Rotation paths and how fast each direction turns (degrees per step):
Each turn is a multiple of 5 degrees from 10 to 175, or 0.

[-16   7  -7 -14  -3 -16  10   5 -18]
[ -9 -16 -20   9  10   2   5  -3  17]
[-6  1  8 -8 -4  3 21 25 -4]
[-17  -3 -19 -17   0 -11  -1 -11   6]
[-12 -10  -2  22   5  -1  15  18   1]
[  0  -3 -12 -29   0   6  12   7  -2]
[-24   2  -3   8  -3 -16   4   2  18]
[ -9 -14 -12  -2   7   8  13   9 -21]
[  1   2 -13 -13  -1  -8   9  10  26]
[-30  -2   6   1  -5  -1  14   1 -11]
[  1 -14 -27  -6  10  -6  -3  13   2]
[-9  7  4  1 -4  2 31  6 13]
[-23 -13  -8 -18  -1  -1  -9   7  -7]
[ -1   1 -18  13   7 -15  19   8   5]
[-14 -12   1 -15  -2  21  15   5   4]
[-13   4 -10  -7  -2 -26  -3  15   3]
[-12 -10 -14   7   8   8  22  -9  -4]
[ -3  -8  -1 -15  -1   1   0  28  13]
[-18   9  -9  -6  -3 -15  18 -10  -5]
[-12 -24 -12   7   9   9  -2  12   7]
[  2  10  -3 -14  -3  -9  24  17  -1]
[-28  -9  -9  -6  -1   0   0 -11  11]
[ -3  -7  -8  10   7  -9  10  27 -11]
[ -3   0 -13 -21   0   7  19  -7  12]
[-27  -7   5   5  -4 -10  -3  17   6]
Speeds:
[  6 -13  10  -3   2 -10   4  -5   0] -> 0
[ -2  -2  -3  -8   0  10   5 -11 -11] -> 160
[-9 -8 11  8 -1 11 -1  3  0] -> 145
[-13   4   5  -4  -6  -9  -8  -5  -2] -> 120

[-11 -14  11  17  12  11   5  -9  -1]
[ -5  10   4  16 -15  15  11 -12  -3]
[-18  -7  18   5 -15  -1  -9  -3  -7]
[-12 -13   8   2   9  20   0 -14   0]
[ -8  -6  -1  18 -13  10  18  -6  -4]
[-12   3  22  18  -6   0  -7  -5  -6]
[-12  -3   8  -6  -7  21  -4 -17  -1]
[-15 -20   0  11 -10   5  12  -2  -6]
[ -7   3  17  23   6   7   3 -10  -3]
[-10   7   8   0 -20  16   0 -14  -3]
[-19 -22  10   4  -7   2  -2  -3  -6]
[ -6  -6   7  17  10  18   8 -13  -1]
[ -9   7   6  15 -23   7   9  -7  -5]
[-17  -9  21   4  -5   3 -12  -7  -5]
[-11 -12   1   3   2  22   8 -16   1]
[-10  -5   4  23 -14   2  14  -1  -7]
[-10   6  22  12  -2   8 -10 -11  -3]
[-14  -9   3  -7 -13  20   3 -13  -1]
[-14 -20   7  18  -2   1   9   0  -6]
[ -5  10  15  18   2  15   2 -14   0]
[-14  -1   7  -1 -25  10  -1  -9  -5]
[-18 -21  13   7   5   5  -2  -5  -5]
[ -5   0   2  17   1  20  14 -14   0]
[-12   3  12  15 -22   0   2  -3  -7]
[-16  -9  19   0   3  11 -11 -12  -2]
Speeds:
[ -2   9   8  -7  -9  -2 -12  -2  -1] -> 100
[  3   5 -10  -6 -10  10   8  -4   2] -> 135

[-12 -18 -10  -8 -13   3  15 -13 -10]
[ -2   0 -15 -17  12  15  -8 -19  -1]
[  1   7   9  -5  19  14   1   7 -23]
[ -3   4  16  -9 -18  19  -6  13  -3]
[-20  13   4 -11  -9 -15 -16   0   1]
[-14  18  10   0   4  -4  21 -13   9]
[-18  -8   6  20   7  15  -1  -9  11]
[-21 -24  -5  -7   4   1   7   8  -6]
[  3 -11   0 -30   9   7  -1  -5  11]
[  6   0  22  -7  19  -2 -13  -8 -12]
[  0  -3  23  -2 -20   5   6  -4 -17]
[-15   6  -6  -6 -21   1 -14 -19  -3]
[-17  18 -12  -3  12   1  14 -14 -10]
[-8  6  2  6 10 32  7  2  5]
[-20 -10   2  -5   5   7 -14  24  -4]
[ -8   1  11 -28  -2  -9   7   8  12]
[ -3   4  23  -1  11  -7  -9 -16  14]
[-11 -13  18  14  -3  -5  12 -12 -13]
[-10 -18 -10  -6 -16  11   2 -19   1]
[ -7   0 -16 -15  19   4  -5 -14 -13]
[  7   7  11 -10  11  24   9   4 -13]
[ -7   3  15  -4 -10  13 -23  12  -7]
[-19  14   6 -15 -12 -16   3   4  -4]
[-11  17   9   1   2   2   7 -18  20]
[-24  -8   5  22  13   5   3  -4  -2]
Speeds:
[ 5  0  3 -6 -7  5 17  1  2] -> 145
[-14  -1   9  -8   2   7   0  -6  -3] -> 0

[  9  11 -10 -10  11  10   9  11 -14]
[ -5  -7  -1  -3 -10 -11   9  23 -13]
[-14  -4  -6 -11  21  -8  -8  10  -7]
[ 15 -13  -6  -4  17   1  15   9  -7]
[ -8 -16 -10   2  -1 -11   6  18  11]
[ -1 -12 -12 -16  14   7 -13   4   8]
[ 11 -10   3 -13   0  12  18   9   9]
[-12   7 -15  -7  -6   3   3  20  13]
[  3   1  -8 -23   1  13 -10   9 -11]
[ -6   1  11 -14   1   1  21  17  -7]
[ -9  11 -18  -1  11  -6   1  18  -8]
[  8 -17  -4 -11   5  -3  -4  11 -20]
[-11 -13   5  -6  16 -11  14  13   5]
[  6  -6 -25   1  16   0   0  10   6]
[  7 -25  -2 -12  -7   4  -1  12   4]
[-14  -2  -1 -16  11   6   5   9  19]
[ 13   6 -18 -11   2  17   6  11   1]
[ -6  -5   2 -15 -17   1   3  21  -4]
[-14  12  -3 -18  17   3  -1  10  -6]
[ 13   1  -8  -4   6   3  15  15 -19]
[-14 -11  -5  -2  -2 -16   2  21  -6]
[ -2 -10  -9 -11  26  -1  -6   4  -5]
[ 13 -18  -4  -2   7   0  20  12   5]
[-11 -10 -16  -4   0  -3  -5  16  17]
[  8 -10  -7 -22   9  16  -8   3   4]
Speeds:
[ 6  8 -8 10  0  0 13  3  3] -> 115
[-12   9  -7   1   8  -3  -7  -1   6] -> 135
[  4 -15  -3   6   7  -4  -1  -4  10] -> 40

[  1 -28  -8 -12   6  -3   1   2  20]
[ 15  10  10  -8 -18  14 -10   1  16]
[ 14 -17  11  -3  -2  10  14 -14 -18]
[-3 -3 30 -6 18 -7 -7 12  7]
[-21 -10   5 -10 -26   6  -2   7  -5]
[  7  14   5   2   5  16   6  20 -20]
[ -5 -24 -11  -9  16  -5 -13   9 -12]
[  4   5 -10 -11  -8   3  -3  24  24]
[ 22 -10 -11   0 -14  19  -6  -7 -10]
[ 19  -9  11 -10  25   2  11   0   9]
[ -2 -14  17 -12 -16  -7 -18  -5  11]
[  1   5  18   2 -15  19  21   8  -4]
[ -4  -7  14  -3  17   6 -15   1 -26]
[-17  -7   0 -18   2 -10   8  25   5]
[  5   4 -10   6 -19  13 -17  19  -8]
[ 11 -12 -16  -6  18  17  14   5  -7]
[ 15  -4   1 -17   8 -11 -23   5  14]
[ 10 -16   2  -3 -26   7  14   0  14]
[16  3 22  5  8 22 -6 -6 -6]
[-12 -19  16 -23   7  -8   6  -5  -5]
[ -4   8  18   1 -18  -3  -7  25   1]
[-10 -14  -7   6  -2  23   5   7 -21]
[  2   9  -4 -18  25   1  -9  19  -2]
[  5 -19 -16 -10 -20 -10  -8  13   3]
[22  2 -1 10  1 25  3 10 12]
Speeds:
[ 5 14  6  1  7  1  4  9  8] -> 170
[ -5   9  -6  10   1  -9   3 -11   2] -> 0
[ 10  -1 -17  -1   2   1  -3   2   6] -> 45
[ 10   3   0   7 -13  -3   6   4  -8] -> 115

[10 18 15 -9 17 16  3 12  2]
[ 16  -8 -10  15   4  -9  14   9 -20]
[ 12 -11  10  -2  16 -10  -3  -6  24]
[ -4 -12 -17  10  -1  24  14   5   9]
[ -2 -17  13 -26  -1  -3   5  13  -3]
[ -8  -2  -4   2  26  11   2 -15 -16]
[ 9 19 12 -3 10 -1 18 18  6]
[ 23 -17 -12  12   9  -4  -5   5 -12]
[ -3 -14  15   4   8  -6  14  -7  25]
[  3  -9 -20 -12   1  26   5   6   5]
[-16 -15  15 -11   7  -8   9  14 -13]
[ 10   8   4  -5  24  15   2 -17 -10]
[  5   8  -5   9   9 -11  23  21   3]
[ 24 -21   4   5   9   2 -14   5   3]
[-10 -16   1   7   2   3  25 -12  13]
[  1  -5  -9 -27   8  15  -3  13   6]
[-14 -11  11   8  12   2   8   7 -24]
[ 21  13  10 -13  16   1  10 -11   2]
[  5  -2 -20  18  13  -7  10  17   1]
[ 16 -21  20   0   0   5  -5   5  14]
[ -7 -17 -17  -3   2   9  20 -15   1]
[-10   0   6 -24  15   4  -3  20   6]
[  3  -5   5  12  11  15   6   0 -29]
[ 17   8   9  -9  13 -19  18  -2   8]
[  9 -10 -19  17  15   7  -7  11   8]
Speeds:
[  7   5  -6  -7 -10   2  13  -1  -2] -> 130
[-10 -12  -2  -8  -7   7  -1  -2   6] -> 65
[ -5   9  -1   2 -13  -5 -10  -5   0] -> 0
[ -1  -3 -14   9   1   6  -1  -5  -9] -> 170

[ 11 -16 -14  -2   3  -4  -8   8 -22]
[  7   8 -23   3  -7  18 -12  -3   5]
[  8  -4  -6   2  14  14  18 -17  -6]
[  3 -11 -22  12  10 -16  -1   5  -7]
[  9  18 -17   3   9   3  -9  -4  18]
[  4  14   4   3  20  -3  16 -11 -11]
[ -4   1  -3  16  14 -17 -17   6 -10]
[ 13  19   3  -9  10   5 -21  -1   7]
[  4  14   8  -2   6   7   6  -4 -29]
[ -4 -11  -3  14   5   4 -24   1 -15]
[ 22  -1  -7 -15   4  16 -13  -2   2]
[  5   4 -16   2  -4  11  14  -4 -23]
[ -2 -16 -15  20   9   7 -11  -7   1]
[ 23  -1 -16 -12  14   0   2  -3   9]
[ -2  18 -19  11   3  -5  14  -2 -11]
[ -5   0  -1  20  22   0 -10 -12   8]
[ 18   9   0 -13  20 -14  -3   3  -2]
[ -4  27  -5  10  -1  -2  -6   4 -16]
[  0   0  14   9  17  13 -17 -12  -5]
[ 18  -5   0 -14   8  -4 -10   7 -20]
[  1  13 -16   7 -12  16 -13   2 -14]
[  6 -12   1   5  12  23  -1 -17  -5]
[ 16 -15 -20  -4   7  -7   2   6 -14]
[  3  13 -28  10  -4   9  -6  -2   7]
[  6   1  -1   6  22   8  14 -18   2]
Speeds:
[  5  -3  11   6 -11  -2   6   6   7] -> 0
[ 3 16 -5 -6 -9  5  3  2  2] -> 115
[  8  -2   4 -10   4  -4  12   0  -8] -> 130

[ 27  -3  -4   2   2  -8   4   1 -23]
[ 14  -5   7 -26 -11   7  -3  15  -9]
[ -4  -5 -10 -18 -16 -22   1  10   9]
[ -2  26  -4   7  -7 -17   3  17  -2]
[  7  20  13 -10  22  -5   0   8   9]
[  1 -17   1  -1  27 -14   6  12  -1]
[ -6  -7 -11   2   8   9 -15  23 -15]
[  4   5 -27 -13   5   8 -15   2  10]
[ 21   2 -22   9  -1  -2  15   6  12]
[22  0 13 10 -6  8 -5 19 11]
[ 14 -12   8  -3   1 -19 -23  -1  10]
[ 15   2  -7   3  -2 -20  -9   0 -25]
[ 15  12   1 -25  -3   5   1   7 -16]
[  1  -6  -4 -25  -5 -14  16  14  10]
[-11  10  -2   8  -8 -15   2  28   4]
[ -3  22   4  -2  18  -6 -16   9  10]
[  9  -4  -8   1  32 -10   5   1   0]
[  7 -14  -6   3  12  15  -1  23 -14]
[  3 -12 -17 -14  -4  10 -20  10  11]
[ 14   4 -27   9 -12 -11  -2   1  11]
[29 16  7 10 -7  3  1  9  5]
[ 21 -11  19 -10   5 -15  -6   1   9]
[  4 -12   2   1  -3 -25  -8  11 -21]
[  0  17  -5 -20  -4  -2 -13  10 -19]
[  3  10 -13 -26   6 -10  16   5   8]
Speeds:
[ 1  9  8 -3 -2 13 -8  5 -2] -> 130
[-14   6   0  -4  11  -2   5   7   0] -> 35
[-11  -2   6   4  -4   7   5 -14  -1] -> 0

[  9 -13 -24  16   8   5  -3  -7   5]
[  5 -13  -2  23  15  -9  -7  -7  11]
[-11   4   0  17   9  -7 -17  -4  18]
[-14  12 -16  11  10  10 -15   0   9]
[ -7  -3 -19  15  14  12  -7  -6  -9]
[ -5 -18 -12  21   3  -2  -9 -14  -5]
[ -1  -9 -12  17  -6  -7 -12 -11  18]
[  4   4 -15  15  11   2  -9   1  23]
[-5  4 -7 19 26  3 -9  2  4]
[-20  -2  -4  18  11   1 -15  -8  -6]
[-14  -5 -20  13  -8   5 -14 -13   2]
[  7  -8 -26  14   2   6  -5  -7  10]
[  9 -12  -8  21  17  -5  -4  -5  11]
[ -9  -1   3  20  13  -9 -15  -5  14]
[-17  11 -12  12   7   6 -18  -2  11]
[ -9   1 -23  13  11  14  -8  -4  -4]
[ -1 -16 -15  20   7   2  -5 -13  -8]
[ -1 -13  -8  20  -3  -9 -12 -13  13]
[  1   2 -13  14   6  -1 -12  -2  26]
[ -4   8 -11  15  24   6  -9   4   9]
[-16  -2  -6  19  18   3 -13  -6  -8]
[-16  -6 -14  15  -6   2 -15 -15  -2]
[  3  -7 -26  13  -4   6  -7  -9  11]
[ 10 -10 -14  18  16  -2  -3  -3  13]
[ -5  -2   2  21  19  -8 -13  -5  12]
Speeds:
[ 4 12  5  6 -6  0 11 -6 -3] -> 0
[-2 -9 11  6  7 -7  1 -4 -9] -> 95
[-13   7  -1  -2   2   8  -3   0 -12] -> 65

[-24  -5  10   2  -6   1 -15  14 -18]
[  0  23  12   2  21 -16 -12  -4   3]
[  4   9 -16  13 -22  -6 -13  -7  17]
[ 16  -1   3  11  -8  15 -12  13 -22]
[ -2  22  -2  -7   9   6   9 -20 -19]
[-10   5   4  18 -19 -13  23  -5   4]
[ 22  -1  27  -5 -10   9   3   5   8]
[  0 -15   0  -8   1  11  -4 -33  -3]
[ -2 -18  -2  -2  -6 -27  10   2 -18]
[-10   9  17 -28  -8  -6  -6  12   4]
[-17  -6  12  13   6   0 -23 -13  11]
[ 23  -1 -10   6   5 -23 -17   0  -2]
[ -5  12 -16 -14 -20   8 -14   5 -12]
[-16  12  13  21   7   5  -3   3 -20]
[ 16  27   4   6   3 -12   8 -11  11]
[  9  -4  -4  10 -31  14   2  -6   8]
[ 14 -11  14  -1   4  12   5  -4 -28]
[-10   7   0 -17   1 -13  19 -23  -6]
[-10 -12  18   5 -21 -14   7   8  12]
[ 14  -9  22 -15   8   4 -20  -3   7]
[ -8 -11 -19  -4   0 -10 -15 -24  -6]
[ -4   1  -2  -1  -9 -23  -6  23 -16]
[-11  27  14  -9   1   9 -17   4   4]
[  0   5  -2  32   3  -3 -11 -17   6]
[ 32   8 -10   2 -13  -6   1   5 -10]
Speeds:
[-2 -4 -9  0 11  7  7  9  8] -> 0
[ -3   0   5   3  15   5  -3 -11  -5] -> 115
[  9  10   0 -15   5   0   0  -1   2] -> 140

[  5  -2  12   5  19   3  -1  15 -18]
[  8  20   8  14  -7   2 -13   3 -16]
[  0   4  24  -2 -20 -14  -1  -4   0]
[ -8 -14   6 -11  -5 -12   7  13 -19]
[ -5  11 -13  14  -3  -8   8  19 -13]
[  3   4  10  24 -11  -2  18  -1   4]
[  3 -11  10  -5 -17  16  15   1  -9]
[ -2  11  -1 -14  -6  10   7  26   0]
[ 4  9 17 11 16 -1  7 19  8]
[ 13  -1  19  12   4  12  -4  -2 -19]
[  3  16  10  -9 -20   2 -13   3 -12]
[ -7   2  18  -9  -4 -23   2  14   0]
[ -3  -9   2  12   8 -13   7  12 -23]
[  2  13  -6  21 -18  -1   5   2 -14]
[ -1   0  14   1 -25  -2  18   0   8]
[ -3 -14   6 -12  -2   8  19  18  -8]
[ 4 16 -5  9  8 10  7 24 -3]
[11 11 23 17  0  8  4  1  7]
[  8  -4  23 -11  -9  12  -4   0 -15]
[ -3  14   5 -15  -5  -6  -9  22 -10]
[ -4   7  14  14  10 -23   1  13  -3]
[  4  -7   8  19  -8  -4   4  -6 -24]
[ -3   9  -3  -3 -31   0   6   3  -9]
[ -8  -2   8  -6  -9 -11  21  17   9]
[  3  -9   1  11  12   8  19  18 -12]
Speeds:
[  6   3   3  11  -8   6  -2 -13  -2] -> 90
[ -5  -1  -1   2  -4 -16  -7  -4  -9] -> 40
[-1 -5 13  3  3 -8  5 -4 11] -> 120

[-5 -7 14 10 -9 29 -4 -3 -6]
[ -9  -9  -4 -23   2  12  -6 -20   4]
[-13   8  12 -13  18  -7 -15   1 -15]
[ -8   5  -5   8   6   4  16  -5 -28]
[  7 -20  16  -2   8   4  21  -8  -2]
[-15 -25  -2  -9  -4 -19  -2   1   0]
[-15   8   7 -11 -11  -4   9  24  -8]
[-10 -11  -1  11   0  27   5  13  -4]
[-19  -6   8  -8  -2  14   3 -17  18]
[-12   0  12 -12  -4  -1 -25  -5 -14]
[ -5  11 -10 -12  11  12   6   0 -24]
[-2 -9 15  8 26  7 13 -6 -7]
[-14 -17   4   1  -7 -18   9 -19  -8]
[  1  -8  10 -20 -10  -9   6  17 -14]
[-15 -12 -14   2   9  10   9  22  -3]
[-23   0  17   6  -3  10  12   0  16]
[-10 -12   9  -3 -20  12 -17  -8  -9]
[ -6   6  -6 -29   8  14  -4  -1  -7]
[-14   4   8   7  28   4  -4   0 -11]
[ -9   0   7   7  -4  -2  18 -23 -16]
[ 10 -23  13 -16  -1  -5   4  -1 -13]
[-16 -13 -14 -12   9 -13   7  15  -3]
[-18   5  17  10  -4   2  15  18  -1]
[ -9 -18   1   6 -20  22   3  -3  -2]
[ -9  -6   7 -28   0  11  -9  -3  11]
Speeds:
[13  8 -6  7 -2 -5 -4  0  9] -> 0
[  3 -10   6   0  -8   0  -1 -14   6] -> 95

[  7   7 -20   7  -9 -16  -6 -10   6]
[ -3 -13   7   1   6   5 -25   0 -12]
[ -5   7 -11 -22   7  -7   1  -8  10]
[ 12 -22   4  -6  -8   2  -2  15   3]
[ -2  11  18 -12   5 -10  14  -3  -8]
[ 15 -12 -11  12  -7  -6  14  -8   0]
[ -4   6  16  11  -1 -13 -17  -6  -8]
[  5   2 -21  -7   4   6  -5 -19  -6]
[  0 -13   4  -2   7  -7 -21   9  14]
[  5   9   0 -28  -2   2   2   4 -11]
[  4 -23   2   1  10  -6  16   3   8]
[  3  11  11   0 -18 -18   5   3  -9]
[  3 -12  -2  10   6   6   5 -21 -15]
[ -2   7  -1   5  -3 -18 -16  -9  16]
[ 11  -4  -5 -11   1  14 -17  -2 -15]
[ -4  -3   0 -12  22 -11   1   3  15]
[ 14  -5  -4 -11 -17  -6   4  16  -8]
[ -8 -10  16   1  13  -6  14  -6 -13]
[  5   2 -11   5 -19 -14   7 -12   7]
[  2 -10  15   9   0   6 -18 -10 -11]
[  3  14 -10 -12  10  -6  -5 -17  10]
[ 16 -16  -4  -2   2   2 -14  15   2]
[ -6   9   9 -18  13 -11   5   6 -10]
[  7 -19 -15   0  -7  -7  17   2  -1]
[-10  -2  23   4  -9 -13  -5  -2  -8]
Speeds:
[  2   3  10  -1  -8   2 -10   8 -10] -> 140
[  8  -8   2  -8   1 -13  -4  -8  -4] -> 0

[ -2   9   7  11  -3 -11 -20 -12  26]
[  7   5 -11   1 -13   0 -11  -1  32]
[ -3   0   7   4 -16   9   3  15  31]
[-16   1  17  15 -16  -6   4  -5  22]
[ -4  -1  -7   9 -16 -10   8 -21  24]
[ 3 -9 -7 -2 -7  4 21 -5 31]
[ -7 -10  17   4   7   2  18   0  26]
[ -5  -3  13   9  12 -14   3 -21  24]
[ 11  -1  -9  -2   9  -6  -3 -15  31]
[ 8 -3  5 -4  9  7 -3 11 35]
[ -7   4  22   9   3  -3 -13   4  27]
[ -1   9   1  11 -11 -10 -17 -13  26]
[  5   3 -11   1 -19   3  -4   2  32]
[ -9  -2  12   6 -16   7   8  12  28]
[-14  -1  14  16 -14  -9   8 -13  21]
[  1  -3 -10   6 -10  -9  12 -21  25]
[  5 -11  -4  -4   1   5  21  -1  31]
[-7 -8 20  5 13 -3 13 -2 25]
[  0   0   8   6  12 -13  -5 -21  25]
[14  0 -9 -4  8 -2 -7 -8 34]
[ 4  0 11 -2  4  8 -6 13 33]
[ -9   6  20  12  -4  -5 -14   0  26]
[ -1   8  -5  10 -17  -8 -13 -13  27]
[  3   0  -9   1 -20   7   4   5  31]
[-13  -4  16   9 -14   4  13   6  26]
Speeds:
[  9  -2 -12  -8  -2   8   4   7   5] -> 100
[-11  -7  -7   7   4   9  -5  -3   6] -> 0

[  9  -3  -2   7   0  -9 -10 -23 -16]
[  1 -18   7  19 -17   2   7  -5  -5]
[ -4 -17 -13  -8  -5  11  18   3 -11]
[ 10  -2   1 -15   9   2   5 -21 -15]
[  5  -2   5  11 -12  -7   5 -27   3]
[ -5 -15 -18  14 -15  -3   5  -2  -8]
[  5 -18  -1  -5   5   8   2   0 -25]
[  7  -7  15  -7  -4   7  17 -20  -2]
[ -2  -2 -19   0 -12  -6  12 -22   3]
[  3 -10 -12  10  -2  -7 -10 -10 -22]
[  7 -20  17  10  -8   8   7  -3 -13]
[ -2 -11  -7 -11  -9  10  25  -8   0]
[  5   0 -15 -10   4  -6   1 -23 -13]
[  8  -8   8  17  -9  -8  -6 -21  -9]
[ -4 -21  -5  12 -17   6  13   2  -5]
[  2 -13 -10 -16   5   9  12  -4 -20]
[ 10   0  10  -6   2  -1   6 -28  -7]
[ -1  -6  -8  15 -19  -7   8 -19   5]
[ -2 -18 -17   7  -5   0  -1   2 -21]
[  9 -16  15  -6   4  10   7  -7 -20]
[  2  -4   2  -6  -9   4  22 -21   7]
[ -1  -2 -25   2  -5  -9   1 -19  -8]
[  7 -14   4  14  -3  -3 -10  -9 -21]
[  1 -19  11   4 -12  11  18  -1  -4]
[ -1  -6 -17 -16  -1   5  18 -12  -6]
Speeds:
[ -2 -10   2  10  -4   2  -4  13  -7] -> 85
[  4  -2   1  -4  -9 -11   9  -2 -11] -> 0
